Small tables with named rows and columns. After each table, cells are looked up by row and column.

Table Monokig
        Tav  Feg  Fubopad  Vuz  Legutes  Sok  Pak  Lufamu
Girif   226  106      171  147       95   63   69     164
Tugug   200  148      106   85      134   54   45     114
Kibuse  215  103      167  120       74   58   58     163

Tugug, Feg -> 148
Kibuse, Pak -> 58
Kibuse, Vuz -> 120
Tugug, Vuz -> 85
Tugug, Legutes -> 134
Girif, Feg -> 106
Girif, Sok -> 63
Girif, Lufamu -> 164
Girif, Vuz -> 147
Girif, Tav -> 226
Kibuse, Fubopad -> 167
Tugug, Pak -> 45
Kibuse, Legutes -> 74
Tugug, Sok -> 54
Girif, Legutes -> 95
Kibuse, Sok -> 58
Tugug, Fubopad -> 106

Table Vogevel
            Nim     Nit  Mevarev  Sadedim    Zugu  Zamipa    Fupu
Ver       3.276  -0.171    3.701   -0.201  -0.488   4.490  -0.477
Reb      -3.931   6.816   -0.519    2.885   4.071  -0.800  -0.335
Ful       8.768  -2.252    6.184    0.690   0.815   4.598   6.102
Nev      -4.751   6.022    0.111    3.223   2.422   2.070  -5.053
Pozupev   3.237   3.074    2.514    5.221   3.819   1.405   8.801
Tuz       7.504   0.039    4.345    1.983  -0.021   4.340   4.701
Vip       2.925   5.514    2.621    2.374   3.651   1.053   4.826
Zovef    -1.964   5.097    1.399    3.463   3.884   1.521  -0.377
Tisun    -5.982   5.763   -0.313    2.654   3.517   0.470  -3.296

Zovef, Fupu -> -0.377
Nev, Fupu -> -5.053
Tuz, Nit -> 0.039
Nev, Sadedim -> 3.223
Ful, Sadedim -> 0.690
Ver, Zamipa -> 4.490
Tuz, Sadedim -> 1.983
Nev, Mevarev -> 0.111
Tisun, Nim -> -5.982
Ver, Zugu -> -0.488
Nev, Zugu -> 2.422
Tuz, Zamipa -> 4.340
Vip, Zugu -> 3.651
Tisun, Sadedim -> 2.654
Vip, Sadedim -> 2.374

Fod =
	Bamol	Gezatus	Vaf	Bito
Pup	9.127	2.472	8.878	2.864
Dof	8.630	3.252	6.081	7.678
Nukudeg	4.439	6.726	5.138	5.963
Fovufo	7.970	1.799	0.792	6.225
Guvip	5.219	2.063	7.156	9.120
Lanuvim	6.777	5.202	5.648	6.477
Tegi	5.365	1.646	5.336	9.754
Vatet	2.876	8.400	3.260	7.943
Rif	6.129	3.300	5.476	8.175
Zifi	5.912	8.212	1.811	9.005
Bazogu	5.702	7.088	3.212	9.158
Fepe	3.006	7.060	5.910	3.988
Kotomom	4.731	6.383	5.432	5.734

Tegi, Bamol => 5.365
Fepe, Bito => 3.988
Pup, Vaf => 8.878
Guvip, Bito => 9.120
Zifi, Gezatus => 8.212
Fepe, Bamol => 3.006
Bazogu, Gezatus => 7.088
Zifi, Bito => 9.005
Fovufo, Gezatus => 1.799
Kotomom, Bamol => 4.731
Kotomom, Vaf => 5.432
Vatet, Bito => 7.943

Danob =
	Dovarub	Fusom	Pif	Nokipe	Povupid	Ran	Lozeti	Vurot	Tovofi
Bobezut	184	86	72	68	190	193	71	194	181
Lin	223	130	154	123	224	228	140	204	94
Ruki	114	194	225	198	118	118	230	116	101
Rufu	181	77	60	79	195	185	56	183	183
Gubuzon	166	197	228	198	173	173	223	148	62
Vuk	80	162	135	163	76	73	125	91	193
Zeru	185	109	99	107	171	196	92	175	166
Lobu	89	148	156	151	102	86	138	115	194
Tomaman	104	186	205	195	103	109	202	117	121

What is the Vurot of Vuk in Danob? 91
What is the Dovarub of Lobu in Danob? 89
What is the Fusom of Lobu in Danob? 148
What is the Lozeti of Tomaman in Danob? 202
What is the Lozeti of Vuk in Danob? 125
What is the Pif of Ruki in Danob? 225
What is the Vurot of Zeru in Danob? 175
What is the Vurot of Lin in Danob? 204
Which row has the largest Dovarub? Lin

Table Nef
cols = Viz, Doso, Menad, Sisi, Siv, Taze, Gepuso, Noker
Liru: [598, 679, 448, 594, 572, 269, 654, 284]
Vabof: [563, 729, 459, 599, 653, 196, 608, 234]
Tumaki: [263, 426, 748, 244, 753, 340, 235, 584]
Nas: [601, 638, 385, 588, 471, 366, 630, 351]

What is the Siv of Nas in Nef?
471
What is the Menad of Nas in Nef?
385
What is the Gepuso of Vabof in Nef?
608
What is the Viz of Vabof in Nef?
563
What is the Taze of Vabof in Nef?
196
What is the Viz of Liru in Nef?
598
What is the Noker of Nas in Nef?
351
What is the Viz of Nas in Nef?
601
What is the Menad of Liru in Nef?
448
What is the Gepuso of Liru in Nef?
654
What is the Noker of Tumaki in Nef?
584
What is the Siv of Tumaki in Nef?
753
What is the Viz of Tumaki in Nef?
263
What is the Sisi of Nas in Nef?
588
What is the Taze of Tumaki in Nef?
340
What is the Noker of Vabof in Nef?
234

Table Non
	Gipa	Gam	Gadunas	Rom	Bopop	Zik	Fozi
Dur	-8056	-3394	-3447	-4537	-4475	6346	-4189
Gud	125	-211	-5642	694	-5344	6346	2562
Pofosed	125	-5516	-5642	-3229	-3605	-4351	2562
Vinog	2463	-4455	942	3309	-2736	9911	5262
Zikabo	1294	1911	-6739	-4537	-1867	8128	2562
Mizeku	1294	-1272	942	-1922	741	8128	1211
Pem	-2212	-6577	2039	3309	1610	8128	-4189
Nidesi	2463	-5516	-2350	4616	-5344	-2569	6612

Gam of Dur: -3394
Gadunas of Dur: -3447
Zik of Zikabo: 8128
Gipa of Pem: -2212
Gipa of Vinog: 2463
Rom of Mizeku: -1922
Gipa of Zikabo: 1294
Rom of Dur: -4537
Fozi of Vinog: 5262
Fozi of Nidesi: 6612
Gadunas of Mizeku: 942
Zik of Pofosed: -4351
Zik of Vinog: 9911
Gipa of Mizeku: 1294
Gam of Gud: -211
Gam of Pofosed: -5516
Gipa of Gud: 125
Rom of Zikabo: -4537
Row with the largest Gam: Zikabo

Sevu
|  | Gipi | Nezu | Ter | Zetazot | Pok | Pagi |
|---|---|---|---|---|---|---|
| Mur | -85 | -8 | 192 | -60 | -50 | -96 |
| Parepa | 154 | -261 | -2 | -339 | 311 | -95 |
| Ragefuz | -226 | -57 | 592 | -365 | -132 | 571 |
| Lobi | 379 | 565 | 104 | 613 | -145 | -90 |
| Nulosis | 138 | 115 | -105 | 212 | 63 | -8 |
| Sumama | -382 | 347 | 175 | 11 | 159 | 444 |
| Luviva | -123 | -71 | 202 | -76 | 47 | 526 |
| Vizozo | -392 | 1 | 400 | -552 | -4 | 119 |
| Nugabog | -576 | 39 | -130 | -115 | 226 | 65 |
| Zisa | -133 | -266 | 248 | -16 | -25 | 633 |
| Siti | -214 | -355 | 414 | -35 | -92 | 527 |
| Resapo | -190 | -169 | 50 | 103 | 73 | 524 |

Pok of Mur = -50
Zetazot of Nugabog = -115
Pok of Siti = -92
Pagi of Sumama = 444
Pagi of Zisa = 633
Nezu of Lobi = 565
Ter of Resapo = 50
Which row has the largest Gipi? Lobi

